In the data rows, the value 50 means zero.
Here are some numbered points:
Array([24, 52, 58, 51, 25, 48, 45, 52,  6, 32, 58, 49, 41, 63, 37, 20, 45, 70, 36, 24, 70, 41,  0, 15,  8, 54, 66, 90,
       50, 93]) 0
Array([28, 50, 34, 43, 59, 93, 38, 57, 69, 30, 76, 42, 56, 41, 38, 76, 48, 79, 64, 46, 35, 32, 69, 52, 68, 99, 42, 53,
       46, 61]) 1
Array([35, 49, 38, 41, 57, 93, 36, 58, 68, 32, 77, 45, 58, 45, 44, 74, 43, 79, 60, 46, 40, 29, 68, 53, 69, 99, 40, 50,
       40, 59]) 2
Array([21, 59, 66, 75, 44,  6, 73, 21,  3, 76, 74, 45, 36, 51, 69, 61, 44, 25, 57, 62, 35, 55, 45, 42, 50, 47, 61, 70,
       42, 64]) 3
Array([94, 30, 68, 84, 54, 26, 42, 56, 83, 99, 54, 69, 73, 33, 18, 85, 46, 67, 64, 58, 90, 49, 67, 39, 22, 42, 34, 30,
       95, 34]) 4
Array([58, 61, 27, 41, 47, 60, 94, 62, 43, 24, 35, 72, 39, 34, 64, 46, 71, 43, 45, 70, 66, 94, 51, 66, 21, 71, 65, 89,
       52, 46]) 5
Array([53, 28, 72, 21, 53, 92, 40, 56, 38, 54, 50, 64, 83, 38, 31, 35, 62, 60, 48, 63, 60,  7, 49, 52, 50, 50, 44, 54,
       53, 60]) 6
Array([60, 55, 77, 41, 64, 65, 39, 53, 39, 34, 59, 65, 69, 39, 40, 57, 69, 50, 56, 62, 62, 33, 66, 42, 50, 76, 53, 62,
       55, 41]) 7
Array([57, 38, 51, 71, 16, 20, 63, 33, 55, 99, 47, 48, 47, 66, 56, 63, 27, 46, 39, 57, 58, 47, 39, 40, 34, 30, 52, 42,
       61, 64]) 8
Array([36, 47, 49, 40, 27, 45, 47, 59, 47, 53, 31, 43, 61, 70, 37,  0, 44, 59, 42, 28, 76, 23, 17, 43,  6, 19, 44, 56,
       70, 67]) 9
Array([33, 52, 45, 56, 39, 27, 39, 55, 44, 46, 30, 36, 39, 73, 44, 13, 39, 48, 59, 16, 63, 39, 22, 44, 10, 11, 41, 42,
       47, 53]) 10
Array([60, 51, 65, 59, 83, 50, 12, 35, 37, 39, 29, 56, 60, 42, 39, 45, 78, 40, 90, 43, 54, 35, 86, 49, 20, 36, 42, 39,
       36, 15]) 11
Array([64, 52, 67, 46, 53, 69, 41, 38, 33, 42, 63, 71, 74, 36, 42, 99, 67, 48, 48, 71, 52, 36, 83, 32, 66, 84, 68, 53,
       28, 53]) 12
Array([35, 69, 58, 46, 21, 78, 33, 69, 47, 22, 54, 33, 25, 72, 37, 44, 54, 60, 25, 30, 31, 79, 28, 39, 81, 89, 55, 63,
       62, 61]) 13
Array([79, 25, 50, 50, 56, 52, 57, 41, 72, 72, 58, 69, 60, 36, 52, 61, 43, 56, 39, 80, 66, 53, 56, 52, 53, 54, 57, 54,
       72, 46]) 14
Array([65, 73, 61, 29, 49, 53, 61, 67, 62, 25, 53, 61, 65, 47, 53, 49, 67, 47, 26, 61, 56, 60, 51, 55, 80, 67, 55, 50,
       65, 40]) 15
Array([40, 59, 59, 52, 37, 53, 29, 39, 49, 57, 31, 26, 32, 77, 58, 38, 48, 33, 54, 39, 19, 49, 56, 54, 74, 39, 49, 30,
       38, 35]) 16
Array([56, 40, 36, 34, 42, 81, 31, 69, 60, 13, 46, 52, 41, 57, 29, 49, 41, 74, 23, 30, 58, 53, 23, 31, 49, 66, 65, 54,
       47, 68]) 17
Which five points above are nearest to each new point? Their numbers follow each, nearest first.
Array([31, 39, 48, 51, 30, 86, 36, 88, 62, 57, 41, 31, 44, 61, 16, 49, 45, 73, 62, 15, 53, 51, 32, 55, 41, 52, 15, 29,
       65, 54]) >> 17 10 9 13 2
Array([64, 52, 73, 48, 50, 67, 37, 37, 32, 46, 63, 68, 72, 40, 46, 99, 67, 46, 47, 71, 50, 38, 85, 30, 66, 85, 65, 54,
       29, 52]) >> 12 7 2 15 1
Array([46, 56, 52, 28, 39, 63, 48, 46, 38, 53, 34, 42, 58, 61, 65, 53, 50, 37, 48, 55, 29, 27, 62, 55, 73, 44, 62, 33,
       18, 54]) >> 16 15 7 6 12
Array([56, 27, 76, 24, 58, 95, 33, 63, 39, 53, 49, 64, 82, 37, 31, 36, 63, 61, 56, 58, 64,  6, 53, 48, 48, 50, 43, 54,
       49, 58]) >> 6 7 14 12 2
Array([40, 69, 63, 58, 74, 54, 14, 43, 20, 16, 40, 33, 14, 58, 45, 26, 68, 39, 64, 23, 18, 82, 47, 47, 64, 41, 47, 54,
       28, 29]) >> 16 11 13 10 7
Array([79, 37, 99, 81, 37, 18, 26, 31, 22, 91, 53, 53, 26, 64, 43, 41, 45, 35, 46, 52, 55, 76, 27, 27, 44, 29, 52, 63,
       78, 39]) >> 8 3 14 16 10
Array([62, 65, 37, 75, 78, 11, 56, 22, 46, 45, 48, 58, 41, 37, 70, 56, 66, 34, 69, 60, 53, 78, 76, 53, 29, 35, 53, 59,
       43, 26]) >> 11 3 14 5 7
Array([32, 59, 48, 56, 37, 45, 40, 35, 46, 60, 38, 23, 35, 70, 56, 42, 46, 33, 53, 40, 19, 50, 58, 58, 65, 43, 47, 32,
       45, 41]) >> 16 10 8 3 13
Array([26, 63, 65, 76, 35,  9, 72, 16,  8, 81, 73, 40, 37, 56, 77, 67, 44, 24, 55, 61, 31, 56, 46, 46, 51, 47, 54, 69,
       40, 65]) >> 3 8 16 14 7
Array([46, 32, 68, 33, 48, 53, 54, 49, 44, 57, 59, 57, 58, 54, 55, 33, 34, 48, 43, 59, 60, 12, 31, 48, 49, 49, 58, 57,
       50, 61]) >> 6 7 14 9 8
Array([50, 31, 62, 47, 67, 29, 68, 40, 56, 55, 73, 55, 30, 48, 71, 11, 23, 43, 43, 74, 54, 50, 27, 60, 55, 59, 63, 76,
       77, 49]) >> 14 15 3 8 7
Array([77, 28, 56, 53, 55, 37, 52, 58, 89, 80, 30, 53, 57, 48, 45,  9, 46, 48, 50, 63, 70, 58, 45, 67, 36, 21, 40, 39,
       99, 22]) >> 14 4 8 9 10
Array([53, 36, 45, 72, 15, 20, 62, 32, 54, 99, 47, 43, 51, 64, 50, 66, 31, 45, 38, 55, 57, 50, 41, 39, 33, 30, 52, 39,
       66, 63]) >> 8 14 3 10 16
Array([41, 69, 36, 63, 44, 24, 94, 36, 44, 69, 76, 54, 44, 38, 82, 80, 46, 40, 35, 83, 33, 84, 60, 59, 83, 66, 57, 64,
       50, 59]) >> 3 14 15 8 5
Array([ 9, 76, 34, 84, 55, 49, 35, 12, 38, 51, 57, 15, 25, 58, 61, 60, 80, 31, 89, 43,  3, 85, 87, 62, 57, 70, 27, 57,
       45, 24]) >> 16 3 11 1 2
Array([28, 44, 40, 22, 60, 32, 75, 53, 35, 19, 70, 56, 47, 52, 74, 43, 19, 43, 27, 51, 56, 14, 14, 46, 61, 44, 75, 55,
       17, 84]) >> 17 0 15 3 10
Array([48, 61, 44, 56, 52, 41, 42, 42, 43, 28, 38, 49, 40, 60, 54, 38, 64, 43, 57, 36, 62, 62, 41, 43, 23, 38, 46, 60,
       43, 44]) >> 10 16 11 7 9
Array([37, 50, 46, 67, 46, 30, 69, 42, 44, 80, 46, 43, 54, 45, 50, 50, 54, 38, 75, 56, 50, 49, 65, 63, 24, 44, 41, 50,
       65, 42]) >> 8 3 14 16 10
Array([95, 41, 50, 45, 83, 38, 59, 41, 81, 49, 48, 83, 73, 24, 56, 58, 62, 48, 52, 83, 77, 52, 78, 59, 42, 41, 55, 48,
       61, 25]) >> 14 7 15 4 11
Array([58, 46, 58, 24, 49, 86, 18, 60, 41, 14, 37, 49, 46, 58, 37, 58, 51, 55, 23, 36, 36, 44, 36, 36, 86, 50, 66, 34,
       18, 57]) >> 17 13 16 15 7
Array([55, 59, 77, 60, 29, 50,  9, 22, 30, 64, 42, 35, 55, 74, 44, 83, 61, 33, 46, 40, 26, 37, 67, 25, 71, 49, 54, 28,
       28, 46]) >> 16 12 7 11 8
Array([46, 55, 56, 25, 41, 75, 22, 54, 59, 33, 29, 31, 53, 73, 50, 18, 56, 39, 42, 39, 32, 31, 49, 55, 72, 44, 49, 35,
       47, 40]) >> 16 15 6 17 13
Array([46, 59, 39, 54, 49, 41, 45, 41, 46, 29, 38, 46, 45, 57, 52, 38, 64, 42, 51, 37, 61, 62, 41, 45, 22, 38, 46, 57,
       49, 43]) >> 10 9 16 7 15
Array([37, 58, 44, 68, 59, 15, 44, 44, 38, 32, 48, 42, 37, 59, 52, 56, 44, 38, 71, 23, 59, 42, 41, 38, 12, 35, 50, 47,
       28, 47]) >> 10 11 16 3 8
Array([85, 31, 55, 38, 71, 50, 74, 36, 83, 77, 51, 74, 84, 23, 66, 48, 60, 38, 50, 99, 69, 41, 79, 72, 51, 53, 52, 53,
       85, 25]) >> 14 7 15 4 6
